Here are some points:
[ 70 -84 -66  11 -62 -19 -50  50 -82  51  -8 -62]
[-44 -13  -5  74  41 -32 -38 -32  28 -25  18  -7]
[ 89  23  36 127  27 -15 -22 -48  33  76  97  46]
[ 60 -23 -31 -23 -71  -9  25  51  -7  28  28   2]
[-113  -16   -8  -17   13   54  -37  -32  -32  -41  -79  -90]
[-127  -60   22  -72   64   40  -43  -51   84  -87   -3   21]
[ 24  56  35 -41  -6   3  35  27  33 -35 -74  27]
[-42 -10  33 -81 -19   2 -32  14  19  -1 -35  54]
[ 49 -76 -70 -42 -45  19  31  54 -56  44  -9 -36]
[  43 -107  -76  -94  -16   65    9   95  -89   84  -32  -98]
[ 32  71  19  88   6 -45  -1  -1  28   8  62  58]
[-93 -14  25 -23  22  54   7 -37  85 -14  47  58]
[ -3  20  20 -78 -12  38  27  55  -3  -4 -18 -20]
[ 27  90 -19   7   7  -9  31  22 -14 -64 -31 -38]
[ 17  35 -20   2 -40  -6  15 -17   9  26  44  27]
[-18 -13   2  55  23  33 -15 -21   4  -3  53  10]
[  21 -124  -77 -110  -75   35    8   80  -73   62  -32  -75]
[ -7  46   5 -26 -22 -14 -33  55  -4 -36 -60  28]
[-127  -22   23  -15   86   34  -31  -54   11  -10  -23    5]
[-93 -11  16   6  66 -15 -28 -50   6  -4  23 -25]
[105  20  -8  48 -14  13  29  22  14  70  52  64]
[ 44 -10   5  51  -7  26   3   9  35  -1 -70  20]
[ 127  -20  -63  -28 -117  -96  -89   55 -127   67   15  -62]
[127 -21 -56 -26 -57 -36  18  42 -26  56  30  -5]
[  36  -13  -27   24  -40   49   28   28 -102   35  -23  -50]
[-70  22 -38 -64  11 -40 -17  18  53  57  -9  -1]
[-99 -18  13 -23  60  40  10 -31  74   4  34  35]
22 more points follow, each with its number after it:
[ 13 -14  22  21   6  -4 -46 -13  16  22  44   8] 0
[-50  11  49  -9 -30  27 -16   3  18 -45 -46   0] 1
[127 120  56 127 -17 -30  17   0  -5  -4  14  29] 2
[ 98  59   4  89 -33 -19  10  30  13  17  71  51] 3
[-98 -33  -1 -68 -11  30 -23 -42 -32 -51 -87 -52] 4
[-39 -28 -49 -86 -68  23   8  58 -23   1 -94 -37] 5
[ 63  45  21  18 -13  43  86 -26 -35 -37 -30 -17] 6
[  3 -14 -37  -4  -2 -21 -36 -20  37 -10  48  12] 7
[127   6 -73  56 -42 -34  52  70 -57  68  89   3] 8
[-85 -23 -22 -78 -39  45   1  14  35 -31 -72 -42] 9
[-71 -35  11   9  68 -13 -26 -40  37  32  47 -33] 10
[35  6 -5 76 16 27 21  1 97 19 89 62] 11
[-95 -16  18 -66  31   2 -74  -9 -13 -49 -46 -23] 12
[-127 -104    4  -42    3   -1   17  -37   14    6  -38   -8] 13
[ 29  51  61 -35  -2 -37  13   8  12 -32  -5  45] 14
[127 -23 -31  30 -32 -59 -35  34 -18  64  99  61] 15
[-54  -3  24 -90 -21 -13  16 -14  -4 -44 -50  21] 16
[  0  -3  14  61  52  53  28 -25  30 -15   5  28] 17
[ 69   3 -30  -7  -6  16  79  39 -74   8 -26  20] 18
[ 81 -47 -10   6 -21  48  48  17 -14  57   5 -28] 19
[-89 -66  -7 -50  19 -22 -10 -26  45  14 -12 -17] 20
[-103  -67   28   18   68   25  -28  -57   38   13  -14   17] 21
Which of these numbered points is nearest to each point below, looking only along the 5 directions in which the first points spread most? Its number follows each.
[ 47  -7  20   5 -46   5  57  51 -23 -22 -29  -5] > 18
[-14  13  19 -27  38 -13  -3 -21  36 -32 -43 -14] > 1
[-65 -51 -43 -16  56   8 -66 -44 -40 -16   7 -36] > 10
[-68 -22 -36 -47   2 -17 -29 -25  57  -4  19  16] > 20
[-78 -35   1 -94  -5  17 -16  42   3 -76 -75 -31] > 9
[-114   12   15   43   82   40  -13  -27   44   28   82   65] > 21
[127  -3  -6  12 -57  23  55  57 -34  10  16  -5] > 18
[-41   5  20  18  17  21 -16 -44  14  16  12 -25] > 10
[ 67  33  17  87 -16 -27  24  22  23  40  52  63] > 3
[127  66  37 110 -39  11  51  24  14  41  68  31] > 3
[-43  -7  45 -63 -17  19  36  25 -32 -47 -67 -28] > 9
